In the rows, 128 means zero.
Named moves, each a turn or a mirror, and the order they were made in; the first pair answered:
move Q_967:
[116 132 144  95 125 171 115 154 140 126] => [145 151 142 134 120 171 144 144 154 141]
[157 156  98  96 133 109 124 138 124 143] => [156 155  98  93 132 110 118 139 122 144]
[144 114 113 192 155 124 163 111 151 127] => [ 83  77 113 119 166 125 107 134 119  96]
move Q_555:
[119 126 153 140 128 159 112 137 116 116] => [124 131 130 104 128 124 124 171 115 124]
[138  95 143 129 166  62 136  70 124 144] => [164 147 180 164 133 179 102  92 142 148]
[135 154 132 102 108 137 117 158 134 133] => [112 112 122 110 131  82 129 120 120 124]
[136 153 140 132 114 173 120 142 130 130] => [131 133 105  97 129  98 144 150 119 134]
move Q_489:
[121 129 100  95 123  98 127 155 132 125] => [113 130 117  93 116 139 103 160 130 118]
[163 143 133 138 126  98 159 137 114 146] => [161 152 134 117 117 115 143 161 114 146]
[105 141 134  94  98 172  74 170 124 104] => [ 98 118 157 150 111 186  74 108 127  98]
move Q_669:
[100 120 130  93 140 149  94 152 111 101] => [125 145 142 127 126 183 101 151 128 113]
[157 193 134 142 102 179  95 120 117 156] => [178 196 105 143 111 120 136 123 123 174]
[101 117 121  88 125 122  87 153 110 111] => [117 138 137 114 109 170  78 149 124 115]
[121 135 149 151 139 169  99 126 133 134] => [146 150 135 167 135 146 131 127 146 148]
Now pairs of rows:
Between the rows of a pair lie 2 to 3 moves.
[124 113 114 132 142  84 127 103 122  96] => [115 106 119 125 140  94 114 104 117  89]
Q_669, Q_489
[170 154 104 151 143  66 198 115 163 166] => [160 195 132  98 105 180 125 193 161 151]
Q_669, Q_555, Q_555
[105 109 149 107 142 138 102 111 119 112] => [152 134 118 119 138  89 156 130 137 143]
Q_967, Q_669, Q_489
[174 156 115 174 129 151 139 116 166 150] => [150 132 130 186 138 163 121  84 159 135]
Q_967, Q_489, Q_967
[121 124 104 102 131 124 134 164 116 134] => [112 104 134 155 141 149 127 103 118 125]
Q_489, Q_489, Q_489
[ 90  95 127  72 125 131  92 141 104  99] => [157 162 144 152  94 192 125 139 143 135]
Q_669, Q_669
[118 115 152 123 106 170 103 150 110 131] => [108 104 144 107 113 152 103 157 104 126]
Q_555, Q_489
[168 144 125 135 109 121 164 143 141 143] => [161 150 142 130 102 160 139 153 139 137]
Q_489, Q_489
[106 108 123 146 151 103 124 107  96 109] => [110 123 106 107 144  96 120 150  94 113]
Q_489, Q_489
[160 147 117 108 116 102 143 176 128 122] => [125 130 133  87 119 126 104 172 111 105]
Q_669, Q_669
[171 171 106  98 105 144 143 209 136 156] => [131 138  98  55 122 115 125 206 116 135]
Q_669, Q_669
[ 99  82 143  92 150 145 129 126 118 122] => [100  77 140 102 156 124 142 112 121 122]
Q_489, Q_489
[111 117 118 110 144  57 125 119 110 144] => [140 160 161 171 117 165 107 115 133 146]
Q_669, Q_669, Q_669
[100 104 144 140 130 153  99  92 109 103] => [137 161 120 105 101 165 111 170 124 126]
Q_555, Q_669, Q_967
[131 117 132 167 129 106 157  94 127 138] => [133 122 139 175 124 128 146  91 131 138]
Q_489, Q_555
[141 146 144 175 112 166 144 121 157 139] => [149 138 124 173 123 116 169 115 154 145]
Q_669, Q_555
[160 157  99 128 116  98 153 156 145 152] => [ 98 121 147 127 122 174  79 122 127 115]
Q_967, Q_489, Q_489
[111 130 156 152 113 199  85 119 131 123] => [156 177 119 132  96 164 128 179 148 154]
Q_489, Q_555
[ 88 124 123 151 161 145 123 114 129 119] => [107 154 123 142 146 166 120 150 136 128]
Q_489, Q_669, Q_555
[163 160 136 190 126 154 147 131 146 159] => [170 167 116 168 126 128 161 154 148 165]
Q_489, Q_489
[ 79 137 119  63 130 124 120 124  98 129] => [ 71 123 141 102 136 147 112  80  98 124]
Q_489, Q_489
[103 100 121 113 167 106 119 108 150  72] => [107 109 111  90 160 102 117 132 150  74]
Q_489, Q_489
[180 153 130 169 114 125 175 136 144 153] => [127 106 166 185 129 163 128  81 127 122]
Q_555, Q_669, Q_555
[108 108 103  98 145 110 122 122 121 131] => [127 140 114  99 123 159 110 150 128 136]
Q_555, Q_555
[150 127  95 149 139 123 154 103 149 131] => [139 138  88  93 132 129 132 154 139 125]
Q_489, Q_489, Q_669
[138 173 130 169  94 194 105 152 131 157] => [142 156  76 113 113  79 153 179 120 172]
Q_669, Q_555, Q_489
[172 148 109 153 142  70 115 130 141 175] => [117 122 126  95 145 109  48 150 113 140]
Q_967, Q_489
[139 126  82 135 132  73 156 121 130 136] => [143 125  90 157 134  86 161 102 134 136]
Q_669, Q_967
[120 117  92  59 125  80 133 150 111 136] => [156 171 124  98  90 181 116 170 137 148]
Q_555, Q_669, Q_555
[136 147  96  98 115 108 161 142 109 117] => [127 135 136 159 116 164 142  89 113 107]
Q_555, Q_489, Q_555
[109 110 114  78 126 119  99 155 113 117] => [ 98  85 130 122 140 117  99  96 112 110]
Q_555, Q_489
[103 152 130  93 113 174 113 159 115 120] => [122 169 128 108 105 179 127 161 124 131]
Q_669, Q_967
[166 164 159 188 120 190 126  93 120 133] => [195 172 119 174 123 111 179 112 124 156]
Q_669, Q_555
[153 107 109 111 123  79 178 131 123 114] => [142 114 108  78 115  98 154 163 115 106]
Q_489, Q_967, Q_669
[164 172 137 134 106 166 126 212 158 111] => [119 122 109  73 133  81 121 208 129  92]
Q_555, Q_489
[152 155 147 159 107 172 133 124 147 134] => [ 94 109 129  79 131 120 104 140 109 107]
Q_489, Q_489, Q_967
[138 144 131 143 148 101 146 123 128 131] => [134 138 134 149 150 104 144 117 128 129]
Q_555, Q_669
[103 122 137  83 130 142 107 146 101 115] => [ 94 104 143 109 140 134 111 108 102 111]
Q_555, Q_489
[142 135 142 161 132 153 120 107 129 124] => [155 149 111 119 129 108 143 152 131 140]
Q_489, Q_489, Q_489
[132 164  97 110 121 120 126 168 152 156] => [ 91 102 112 135 153  96 118  91 132 131]
Q_669, Q_555
[105 103 127 111 114 143 104 129 112 121] => [110  90 123 130 123 119 122 101 113 123]
Q_489, Q_489
[128 116 128  96 130  92 133 134 141 123] => [141 127 125 106 129  88 144 134 146 131]
Q_489, Q_967, Q_669
[ 85 120 152 147 117 205  94  97 122 111] => [157 155 106 186 114 116 189 101 152 160]
Q_669, Q_669
[160 172 163 123 111 141 153 134 112 166] => [116 146 167  83 117 150 111 140  92 141]
Q_489, Q_967
[135 121 118 160 129 117 146  88 133 137] => [136 143 134 152 113 175 120 117 135 132]
Q_967, Q_555, Q_967
[152 154  83 131 102  99 158 148 123 151] => [112 109  86 116 124  72 140 119 102 130]
Q_555, Q_669, Q_489
[162 148 132 128 118 140 137 153 134 138] => [145 140 135 107 120 148 119 161 124 128]
Q_967, Q_669
[145 173 138 108 112 164 118 189 141 145] => [116 122 106  80 142  63 141 161 122 139]
Q_669, Q_555, Q_489
[159 123 128 176 136 118 159  94 138 150] => [149 142 150 151 116 192 112 129 133 138]
Q_967, Q_555, Q_669
[118 116 138 195 123 132 137  98 117 134] => [141 140 134 197 110 142 147 119 127 144]
Q_489, Q_555
[106  91 104 117 140  90 128 146 105 120] => [113 115 141 152 118 181  98 143 119 118]
Q_669, Q_669
[129  95 147 125 139 128  99 132 131 140] => [136 100 133 110 136 114 103 146 129 142]
Q_555, Q_555
[117 133 134  94 125 166 110 135 132 109] => [152 139 112 133 130 110 169 112 146 132]
Q_967, Q_489, Q_669
[ 88 119 108  75 141 109  99 155 114 102] => [121 123 127 185 148 114 142  74 139 118]
Q_555, Q_489, Q_967
[127 113  80 117 143  52 161 122 132 136] => [ 85 114 137 107 124 183  69 126 121 102]
Q_669, Q_489, Q_669
[ 78  94 147 117 145 137  97  86  97 131] => [100 124 114  65 133 106 112 158  97 145]
Q_555, Q_555
[ 88 112 127  85 131 158  75 141 113 101] => [112 134 145 131 116 203  80 128 131 111]
Q_555, Q_555, Q_669
[147 126 160 160 125 145 142  99 144 149] => [161 138 131 124 122 100 163 138 144 163]
Q_489, Q_489
[112 113 141 129 131 167 100 112 121 118] => [105  97 115  98 142 107 118 122 110 120]
Q_555, Q_555
[177 192 126 118 123 150 127 195 157 115] => [132 143 104  61 151  80 117 188 128  97]
Q_967, Q_489, Q_555
[116  64 152 126 145 100 148  83 136 118] => [112  64 162 132 143 118 139  78 139 115]
Q_967, Q_669
[145 111 117 132 137  68 169 139 150 154] => [134  94 144 171 142  96 157  96 148 143]
Q_555, Q_669
[135 133 115 138 140  73 157 113 132 147] => [ 89 101 140 120 143 111 109  97 115 118]
Q_669, Q_669, Q_489
[144 135  85 148 104  79 146  88 123 149] => [111 123  83  84 108  81 110 123 101 129]
Q_669, Q_489
[156 156 136 130 105 171 105 132 144 124] => [171 163 128 141 107 154 127 128 149 133]
Q_669, Q_489, Q_489
[174 170 127 164 115 179 130 160 144 158] => [145 146 149 178 122 204 104 129 134 138]
Q_967, Q_669, Q_489
[116  88 132 102 134 119 124 145 105 121] => [162 129 139 153 116 147 152 146 132 143]
Q_669, Q_669, Q_669
[ 99 102 129  97 133 124  99 137 116 114] => [146 144 142 152 113 171 116 135 142 134]
Q_669, Q_669
[118 121 114  98 142 106 131 139 123 105] => [155 154 118 137 129 131 151 140 143 124]
Q_489, Q_967, Q_489
[119 122 143 209 149 115 152  13 125 140] => [ 60  79 135 125 166  86 109  33  85 112]
Q_669, Q_967
[123 133 108  73 112  97 102 165 128 129] => [139 132  98  92 118  66 135 148 134 141]
Q_967, Q_669
[166 170 112 107 103 132 119 158 135 151] => [136 137 151 153 116 173  89  92 129 131]
Q_967, Q_489, Q_489
[ 57 107 111  82 145  99 138 165 119  86] => [ 55  85 141 156 154 118 143  90 128  84]
Q_555, Q_489
[111  94 133 142 165 123 114  98 121 114] => [149 138 142 167 141 170 123 119 141 129]
Q_489, Q_967, Q_555
[135 158 128 135 122  71 142 104 151 157] => [148 184 138 139 107 113 129 122 159 161]
Q_555, Q_555
[115 157 121 124 132 154 166 146 135 157] => [ 97 123 123 135 150 125 169 101 128 150]
Q_669, Q_555
[109  91 127 133 149  71 138  65 118 116] => [146 122 105 123 138  47 172 104 128 135]
Q_489, Q_967
[139 111 141 169 140 124 156  92 119 136] => [155 136 144 171 126 150 155 116 128 143]
Q_669, Q_555, Q_489
[132 147 120  73  92  94 134 136 141 139] => [142 167 140 101  77 147 122 136 148 142]
Q_489, Q_669, Q_967
[113 118 151 127 127  97 103  97 122 140] => [104 120 155 120 124 111  91 104 118 136]
Q_489, Q_669
[170 155 129 171 120 114 153 110 159 155] => [169 175 119 126 109 128 140 163 154 156]
Q_489, Q_489
[ 83  88 146 122 141 133  94  99 116 107] => [102 118 112  70 130 104 108 164 117 119]
Q_555, Q_555
[101 134 179 129 132 216  77 112 141 126] => [122 162 132  48 123 157  97 196 137 140]
Q_555, Q_669
[111  92 142 111 146 118 113 113 122 114] => [129 104 150 150 141 131 124  92 138 126]
Q_669, Q_489, Q_669
[145 148 148 203 143 154 157  89 138 144] => [122 115 106 136 167  54 177 110 118 139]
Q_489, Q_669
[130 125 127 116 129 118 102 152 128 115] => [138 119 126 145 135  96 123 119 136 121]
Q_555, Q_967, Q_669
[139 132 112  98 133  85 150 145 109 133] => [143 142 155 164 125 164 131 101 121 128]
Q_555, Q_489, Q_555
[156 145 136 171 117 146 145 121 144 141] => [124 138 148 134 113 178 100 141 129 123]
Q_967, Q_669
[ 91 152 161  91 105 219  70 146 109 106] => [155 160  78  92 121  48 195 156 129 156]
Q_669, Q_669, Q_669
[143 119 115 146 126 103 136 108 151 132] => [131 133 117 105 111 133 104 153 145 124]
Q_967, Q_555, Q_555
[163 145 113 156 125  94 167 134 136 135] => [ 94 103 136 104 133 135  93 136 104  95]
Q_967, Q_489, Q_555
[100 103 148 109 112 135 107 171 122 122] => [ 93  94 154 124 119 140 106 147 120 115]
Q_555, Q_555
[128 127 149 178 133  95 162  55 140 112] => [109 156 172 122 104 197  90 125 132  93]
Q_967, Q_555
[141 114 148 103 113 133 113 175 115 128] => [165 132 157 143 105 143 132 162 131 140]
Q_967, Q_489
[131 126 117 110 128 105 135 146 131 132] => [117 110 122 112 136 105 127 130 125 125]
Q_489, Q_669, Q_555
[120 118 130 112 108 120 123 178 116 151] => [104 101 130 110 116 107 121 158 110 144]
Q_489, Q_555
[ 76  66 159 139 150 146 107  65 128 102] => [134 122  89  63 132  67 166 176 140 143]
Q_555, Q_967, Q_555
[161 162 133 156 105 187 137 144 143 130] => [125  94 127 171 143 113 153  69 123 117]
Q_555, Q_555
[119 150 139  88 122 142 112 168 115 127] => [136 134 120 123 138  76 160 125 124 142]
Q_967, Q_555
[161 156 118 144 122 160 135 142 144 144] => [158 153 106 114 123 141 133 165 138 144]
Q_669, Q_489
[148 142 135 159 122 153 132 120 136 132] => [116 122 123  93 127 134 107 152 114 115]
Q_967, Q_555
[166 168 114 147 112 111 163 143 148 147] => [154 152 138 184 119 134 153 100 147 140]
Q_555, Q_555
[104 129 133  82 129 151 108 162 138 100] => [141 158 140 131 119 180 128 154 157 117]
Q_669, Q_967
[150 162 151 132 106 185 106 167 141 136] => [110 103 111  77 143  72 124 155 114 123]
Q_555, Q_967, Q_669
[142 139 135 121 129 129 146 138 135 157] => [135 133 132 126 134 118 150 131 137 155]
Q_669, Q_669, Q_967
[ 96 105 135  81 116 108  85 142  87 130] => [148 156 158 150  88 177 105 142 119 154]
Q_669, Q_669
[179 151 141 175 131 180 144 141 120 122] => [185 158 114 126 130 140 155 188 117 126]
Q_489, Q_555, Q_489
[110 138 152  93 126 171  98 157 108 119] => [126 135 167 165 129 175 122 100 123 128]
Q_489, Q_967
[115 128 157 147 127 204  79 120 139 127] => [ 89  74 117 115 162  79 113  94 119 120]
Q_555, Q_555
[149 159 115  98 115 141 122 178 135 124] => [141 155 110  88 121 125 124 178 131 123]
Q_669, Q_669
[103 110 137 119 146 146 103 134 116 104] => [144 149 134 146 128 165 126 146 137 126]
Q_489, Q_555, Q_967
[112 118  99  90 140  80 161 138 119 113] => [ 92 122 137  96 127 172 105 138 113  95]
Q_669, Q_489, Q_555
[102 115 134  88 135 137  88 170 102  96] => [112 126 151 112 131 171  79 159 110  95]
Q_555, Q_489, Q_555
[145 151 148 165 122 128 181 121 165 136] => [104 137 174 131 117 185 119 134 146 109]
Q_967, Q_555, Q_669
[195 128  94 135 124  76 196 120 148 155] => [122 106 111  31 121 136 101 178 111 112]
Q_489, Q_669, Q_669
[ 96 102  99  97 165  63 125 113 105 105] => [176 175 112 185 132 124 167 115 150 142]
Q_489, Q_489, Q_967
[122 138 126  42 142 109 138 169 113 128] => [ 99 109 179 129 153 169 112  74 114 108]
Q_555, Q_669
[171 160 107 134 110 124 153 136 139 145] => [158 140 129 167 119 146 142  91 140 137]
Q_555, Q_555
[132  98 126  79 150 102 101 122 104  73] => [200 150 132 168 132 127 154 105 143 110]
Q_967, Q_555
[142 124  85  73 128  78 152 177 124 125] => [ 82  69 134 103 147 130  96 101 106  89]
Q_669, Q_555
[123 162  89  82 111 104 133 180 129 110] => [ 90 139 141 138 113 183  86 116 124  85]
Q_669, Q_555, Q_555
[149 130 112 140 141  84 156 124 133 135] => [105 118 142 108 137 148  90 135 114 108]
Q_967, Q_669, Q_555
[ 71  77 151 120 154 163  72  81 102 102] => [102 114 167 151 131 218  74  95 123 113]
Q_555, Q_489
[111 162 122  76 121 152  92 197 116 144] => [ 65 103 148 110 145 152  68 120 102 119]
Q_555, Q_669
[ 83 101 134  93 136 120  98 121 104 101] => [117 143 119  76 115 134 106 177 115 117]
Q_669, Q_555
[126 142 137 125 127  98 107 175 127 132] => [128 139 133 130 129  87 112 168 125 133]
Q_967, Q_669
[103  98 118 108 138  91 136 117 114 114] => [100  93 125 122 140 100 134 105 114 111]
Q_669, Q_489, Q_489
[ 79  57 133 146 155  46 152  77 102 107] => [115  83 153 213 144  91 172  54 123 119]
Q_669, Q_967, Q_669
[112 119 130  99 123 128  99 147 110 120] => [121 116 146 159 127 142 113  97 121 122]
Q_555, Q_669, Q_489
[ 84 102 115 121 144  97 135 100 115 127] => [133 167 107 115 111 136 149 166 137 155]
Q_555, Q_555, Q_967
[160 142  97 139  99  96 166 163 140 156] => [156 129 108 171 110  94 175 121 144 151]
Q_555, Q_555, Q_669
